A single turn carries every row of the set below to another of its rows. Some are shown first; where does it send the rows asked next?
lenet: [ -5   4 -10 -11   9  -3  14 -42 -20  16   6  34   0   5  -1 -17  -2  -6
  28 -10  13  -3   1   8]
vide: [ 25  30 -28 -14   5 -20  -1  22   2   0 -23   2  -7  14 -15  -6 -13  18
  -7  -7 -26  -8   2  21]
gub: [  8  -8  -7 -21  -1  24   0 -19 -14 -22  16 -41  14  -3  -3  -4   8  -7
   5 -21  -3  -1  15   7]
Biful: [  1  15 -27  -2   4  11   4 -47 -10   3   7  23   0  30  -5  -5  -8  -6
  10   1  19   1   2  17]
rak: [ 32   5  25  -6 -12   7   4   4 -11  -7  -6 -18  27   4  18   6  21 -22
   2  19   3 -22  11  10]
Bef: [ 19  37 -21 -21 -11   2  11  26  20  -9 -17   3 -16  21 -14 -25   4  16
  16 -14   3  11 -11  -4]
bepi: [ 21  -4   3  23 -24  20  12   1   5 -11 -38  15  -3  -6  29   4  -6   0
  -8   9  27 -13 -16   5]
Sipi: [  3   8 -15   3  -4  -3   3 -35 -10   0  15   5  -5  28  -4 -23 -22 -21
   9  -7  12  -3  10  24]
vak: [ 23  32 -26 -29   1   5  -4  24  -3  12 -17   5 -17  12 -15 -15   2  29
  14 -26  -8  -2 -15  -6]
Tilaz: [ 19  45 -26 -11 -11  10  14  26  15 -10 -11 -14 -15   9  -6 -26   9  15
  14  -4   2  -7 -25 -16]
negik: [  2 -15 -12 -11   3  27 -12  -9  -7 -23  14 -37  13  10  -3  -2   8  -3
  13 -19  -3   5  13   3]
laf: [ -7  -6  -9   8  18  12  15 -18 -26   9  29  10  -7   6  -7 -14  14  -1
  14  -9  20   6  -2 -24]
faz: [ 22 -15   9  -7   3   6  -2 -11 -11  -2 -11 -24  24   5  44   0  20  19
   6 -24  -4 -11   9   2]
feke: [ 15 -26   1  13  -3  31   9  18  -2   9 -31  26 -11  -7  16  15   7  17
  -5   5   9  -9  -6  -7]
Runi: [ 19 -19   1  20   4  21  13  14 -22  -1 -32  18   0  -8   2  31   6  15
  -9   2  10 -17 -11  -1]
ves: [ 21  22 -11 -20 -15  -1 -18 -20 -22 -12   5 -15   6 -24   2 -20   5 -13
  -2  20   0   2  18  -3]
Gano: [ 37  11  18  -7 -10  -2   8   7  -8  -7  -4  -5  33  10  11   1  12 -21
   7  29   0 -16  18   3]
zevir: [  9 -11   4  33 -25  18   1   9  15   6 -18   2   4   9  33   4  -8  -8
  11   5  22 -16  -2   5]
Tas: [  0   4 -13  -2  18  12  39 -32 -20   3  26   9  -2   3  -9 -15  11  -2
  18   4  11 -14  -1 -16]
dak: [ 11  30 -35 -25  -1  -5   6  17 -17   0 -21  13  -3  11 -12 -14 -15  26
  -2 -22 -16   5 -11  16]
gorol: [  2   9 -18  -7   8  -2  21 -54 -14  -2   5  15  -1  13  10 -15 -13  -7
  20  -8  14  -4  -7  21]
Gazi: [ 16  42 -35 -13  -6  -1   6  16 -12  -5 -17  18 -11  19 -19  -2   0  31
   2 -10 -18  -1  -8  17]
Tazos: [ 14  -9   3  23   9 -10   3   6 -17  12 -29  16   5 -14   8  27  16  13
 -11   9   2 -12  12  -3]
kavu: [ 22  17  -5 -27 -13   6  -4 -26 -22 -16  12 -25   7 -16   2 -18   5 -19
  -6  11  -1  -5  19   6]
Vis: [ 20  -6  -4  20 -15  22   4   0  23   2 -31  25  10  17  28   6  -3   3
  -3   1  26 -22 -16   3]
kofad: [ 10  19  -9 -27 -17   0   2   5  -9 -18 -17 -25   8 -22  21 -19  17  11
  -8  -3 -31 -22   3  19]
sezan: [ 10  30 -27  -5 -12  12   9  22  25 -12  -5   4  -9   7  -7 -33   4  19
   8 -25  -1 -18 -26 -16]
vufa: [-12   6 -14   5   8   0  22 -28 -25  11  19  -2   1  -5 -13 -19  14   8
   6 -19  13  -5  19 -25]
Bodu: [ 17 -12   3  12 -20  13   7  11   8  -2 -43  35   1 -12  14  14  -7   4
   1   9  20   0  -6   7]
bib: [  6  13  -9 -19 -20  -1  -4   0 -20 -13 -21 -11   9 -23  27 -32  15  18
 -11 -11 -27 -21   5  11]
pif: [  7   8  -5 -20 -15  20  10  25   2 -25  -6 -29  22   1  -3  -8  14  -5
   6  -2 -28 -27   2  20]
pum: [ 22  -8  20  -6  -5   6  -1 -11 -16  -7 -14 -28  21  -4  38   9  26   5
   1 -14  -1 -15   9   9]
rimot: [  5  23 -27 -11  -9  14  22  34  16 -12   0  -1  -8  12 -10 -39  -2  14
   2 -13  -2  -1 -18 -17]
ratu: [  5  25 -28  -3 -19  13  20  33  21   2  -7 -19   0   2   2 -26  -1  26
  12 -22  -5 -13  -3 -19]
taso: [  3   2 -12  11   9   4  19 -32 -13  -1  32  18  -8  -9  -7 -14  12   7
  20 -14  16  -3  -3 -25]
Rese: [ 16 -13  -1  13  11   5  10  22 -18  17 -25  25   8  -7  21  28   8  26
   2   2  -2  -6  -9  -4]
Gon: [  2   0  -2 -10 -14  20  11  31  -3 -29  -5 -14  25  15 -13 -13  11 -10
   6   2 -24 -22   6  20]
fafu: [-10  -5  -7  -2  12  11  30 -32  -5   6  19  22 -11  18   1 -24  16  -6
  23  -1  15   0   5  -5]
gekad: [ 27  -4   3  24  -3   4  18  11 -16   3 -19  33  -1 -10  12  29  13  29
   1   3   3  -9  -1  -7]
deko: [ -3  13 -15  -2   2  -4  -2 -42 -17   4   0  20   2  16   5 -15 -11 -18
  11  -3  29  14  -3  14]
san: [ 21  37 -31 -20   9  -4  -2  17  -6  -4 -23  -8 -11  15 -14   0  -1  26
  13 -23 -13  -6 -23  13]
tidar: [ 14  -2  -1  18 -12   9  12  16  22   0 -32  22  10   8  36   1  -3  -4
   1  17  22  -4 -16   2]

feke goes to fafu
rimot goes to tidar
Now these:
pif goes to rak
taso goes to sezan
faz goes to negik
bepi goes to gorol
Tazos goes to vufa

A single turn carries every row of the set below to another of its rows. Some are shown first; where does it send the rows asked next?
lodim: [ -2   7  -1   1  21 -17 -22  24   0  12 -15  -8 -11 -25  40  -1 -18 -18
  27 -22  -1  10  -1   3 -14 -28  12  -1 -24   9  16  -7  -1  -9  23  15
  16  17  10  24 -19   2 -18  23  -3  -9  15 -15  -5]
Doz: [ 19  -4 -15  -7  -8  16  -1   9 -10 -14 -10  17   8 -11  20  17  12  40
   9 -19   0   4 -26  42 -20 -30  33 -20  15  19  16   5   3   2   0   0
 -29  -6  -6   1 -13  19 -21  29   2 -16   8 -23  15]
Gar: [  2   0 -17  13   1 -14 -10 -11  12   9  11 -15 -34   5  21   9 -38   3
  37  -9  24  12  -2   0  -6   0  16   6  10   8 -10  -8  22  24  23  28
  13 -21 -12  12 -31 -23   5  27   5 -13 -23 -18 -10]
Sovu: [ -2  10  -7 -11   9 -12 -25   6  25  10  -3 -18 -35 -14  44 -13 -21  13
  30   1   1   7 -18   4  -9 -13   5  10   4   5  13  -6   0  -7  15  15
  23   2   9   8   5  -1   1  40  -2  11 -26 -27  -1]
bavap: [ -6 -13  -6   7  19  -6   4  22  -4  -3  -7  -3   9  42 -20 -19  -8  10
 -27 -15 -11  30   4 -17  14 -19  15  -1  13   6  -2  10  22   3 -16 -16
 -11   2  32   4  -4  18   8 -26 -14 -23 -17 -10 -17]
Zum: [ 22   5 -18  34 -14 -14 -11  34   2   7  -4  18  -9 -21 -13  10   9  -1
 -17  -9 -15 -18 -21  32 -15  -9  -8 -15   3  24  37  -4  15  -2  15  17
 -14   3  -1 -17  10  -2  25 -12 -10  -9  -4   4  -1]
Vode: [-10  -4  13  14  12 -21  17  17   6  -5  -3  -3  19  23 -27  -4 -17   7
  -8 -18   3  34   5 -32  23 -12  13   8  10  14 -14   9  19  -6 -22  -2
   0   8  30   4 -15  -2   9 -29  -8 -18 -19 -25 -21]
fuvut: [  0   8   4   6  17  -8  23  26  12  -9  -2   7   1  25  -7  -8  -8  18
 -11 -18  -5  37  -6 -49  15 -22  18  14  20  11 -10  -5  26   5 -16 -13
   0  13  22  -5   2   1  11 -24 -14 -24  -1  -1 -15]
Neba: [-10 -15   4  11  29 -15  11  19  -2   3  -7  -1   3  30 -12 -15  -5   6
 -20  -4 -11  27  -4 -29   1  -6  11   6  26   2  -4  -7  11  -5 -18 -15
   6   3  27  -4  -2  23   3 -19  -6 -35 -13  -5 -19]
poni: [ 31  -3  -9   3 -20  -2  25  21  -8 -31  20  15  31  -8  24  13 -11  22
  11 -10 -13  -1  -3   3 -28 -10   7  -5  16   6  38  13  32 -11  -1  -1
 -13 -32 -33 -20  -1  18   2  26  -7  -9 -13  -9  -5]
noka: [ -4   3  17  18   5 -15  23  21   7   3 -13  -9  -2  20 -24 -12   1  15
 -15 -10   6  30   0 -29   9   6  -7  15   3  10 -14   0  21 -10 -26  -7
  16   4  26  -7 -10   2   0 -25  -9 -22 -21 -29 -20]
Zon: [ 15  12  -5 -14 -12 -17   6  -2   2 -22 -23   9   7 -15  16  33 -14  41
  28 -23  14   9 -25  25 -10 -20  32 -16  15  24  -6  -4   3  -1  -9  19
  -7   2  -9   1 -22 -10 -14  32  -1   7  -3 -46   3]
zezu: [  0  -4   3  30  -3  -6 -11  30   5 -25   8  19 -12 -16   7 -11   2  23
  -3 -20 -15 -31 -23  21 -14 -11  -2  -5  22  23  27 -26  26  -2  10  -1
  -8 -18 -20 -22  23  30  16   3   1 -20  -1  -7   8]
sodag: [  3   0  11  13   9 -36 -13   6  26 -11 -10  -4 -29 -15  11  24  -7  -6
  16 -25  10  -3 -24 -11  -5 -21  11  -8  22  19  -7 -21  -1  19  18  29
  17  -2 -18   0  -4 -28  29  18   6   3  -9 -16  -2]
sogin: [ 13  15  -7  21 -17  -3  -9  24  10  13   8   4  -3 -44  22   1 -10  16
  23   4 -16  -9 -12   6  -3 -14   8  21 -12  13  49   3  -4 -40   7  19
  -4  11  16  -5   8  13   2   5   0 -18  -8  -9  -6]
Ralu: [ 35  17 -10 -11  -6 -12   1   5  -2  -9 -12  22   1  -2  19  23   9  25
  36 -21 -10   8 -32  33   9 -15  45 -12  -8  10 -14   0 -13  -3   0   4
  -8 -15   0  13 -33  -9  -8  30 -12 -14  -6 -28   3]
Vabeg: [ 41  -2 -26  11 -17   3  20  24 -17 -14   5  26  16   1   9  16   8  13
   6  -6 -22   7   9  20 -29   4   5 -11  -2   1  42  19  13 -11   1  14
 -21 -20 -11 -22 -13  -1   2  26 -19  -3 -13  -3 -22]
tama: [ -2   1   4   6  10  -3  15  17  10   6  -6 -22  -9  19 -12 -10  -3  16
 -36  -5   9  38   2 -32  -1 -20  -3   1  15  10   0  14  36  11 -13 -21
   2  15  23  -1   3   6   8 -24 -11 -21 -15 -16  -1]
dipo: [ -4  15 -21   4 -12   2 -14  45   4 -21 -14  15 -14 -12  38 -26 -13  25
  24 -24 -15  -3 -13  18 -10 -13   2   7 -22  16  40 -11  31 -20   4  15
  -2  10   5  -8  14  15 -15   6  -6   2  -5  -8  -8]
kob: [ 13  11  16  21  24 -29 -18  21   7   2  -4  14 -26  -6   4  -3   0 -10
  13 -30   3  -4 -20  17  -5  -2  -5  -9  -2  21 -26 -36   6  17  25   6
  21 -15   0  13 -22 -11   9  31 -22   1  10 -22  -7]
sule: [ 12   3 -31  32 -20   3  -6  22 -11 -21  13  11 -11  -7  17 -12 -37  31
  17 -13  -8  -9   3  18 -11   0  13   0   2  16  35  -5  55   2  11   7
 -19 -21 -17 -16  -2  21   0 -12  -6 -31 -14  -3  -2]
zetu: [ 28   1 -26 -12 -14 -22 -10   6 -14  -9 -24   5  15  -5  11  27 -11  31
   4  -3 -12  -5 -27  47 -13 -13  34 -30   8  10  21  13  -4 -13  -9   4
 -16  -4  -3  -1 -14  18  -1  11  -5  -6 -25 -26  10]
molu: [-11 -15   8  12  14   0  10  13   7  -1   6  -9   8  13 -24 -11 -11  18
 -30  -6   5  35   8 -27   3 -18  10   6  28  16   1  16  24  -3 -20 -14
  -8   4  30  -1  -2  17  12 -21  -2 -22 -23 -26  -8]
nar: [ 13   7 -13  23  25 -22 -14   0  -8   5   8  -1 -16  -3  19   5 -51   0
  33 -13   8  12  11   3 -10  -5  22  -5   1  16 -14 -24  21  19  30  15
  10 -12   0  20 -44  -7  -5  25 -20 -15  11 -18 -20]
sef: [ 17  -1 -38  43 -23   1   3  13 -10  12  20  17   0 -13  -4   4 -30  21
  10   6  -2 -10   1  23 -12   7   6   6   6  14  43  -3  26  -9  13  27
 -25  -9   3 -17  -9  11   0  -6  -5 -28  -6  -2 -21]
Lamut: [ 28  -8  -5 -12  -2 -20  15   0   1 -12  -1 -13  12   9  25  33  -9  -3
  22 -16   2  18   5  -9 -19 -13  12 -12   3  -6   5  12   5  12  13  21
   8 -25 -31   1 -28 -26   9  48 -11   5 -16 -16 -18]
gesem: [ -8   3   7   9  18   3  14  17  13 -12   6   4  -4  29 -17 -19  -3  24
  -9 -19  -1  42   4 -34  25 -15  16  15  17  16 -21   8  24   5 -15 -10
  -3   2  33   2  -6   0  11 -12 -15 -18 -16 -26 -16]
sen: [ 34   2   4  -6  17  -9  14  10  -8 -17  12  20   6   2  27  14 -10  -1
  25 -14  -4  25   4   1 -31   0  11 -11  12   4  -9   1  11  10  13  -1
   8 -30 -16   5 -31  -7  -1  62 -23  10  -3 -25 -17]

poni goes to Lamut
molu goes to Vode
Now these:
zetu goes to Ralu
Sovu goes to sogin
kob goes to zezu
sef goes to nar
tama goes to noka

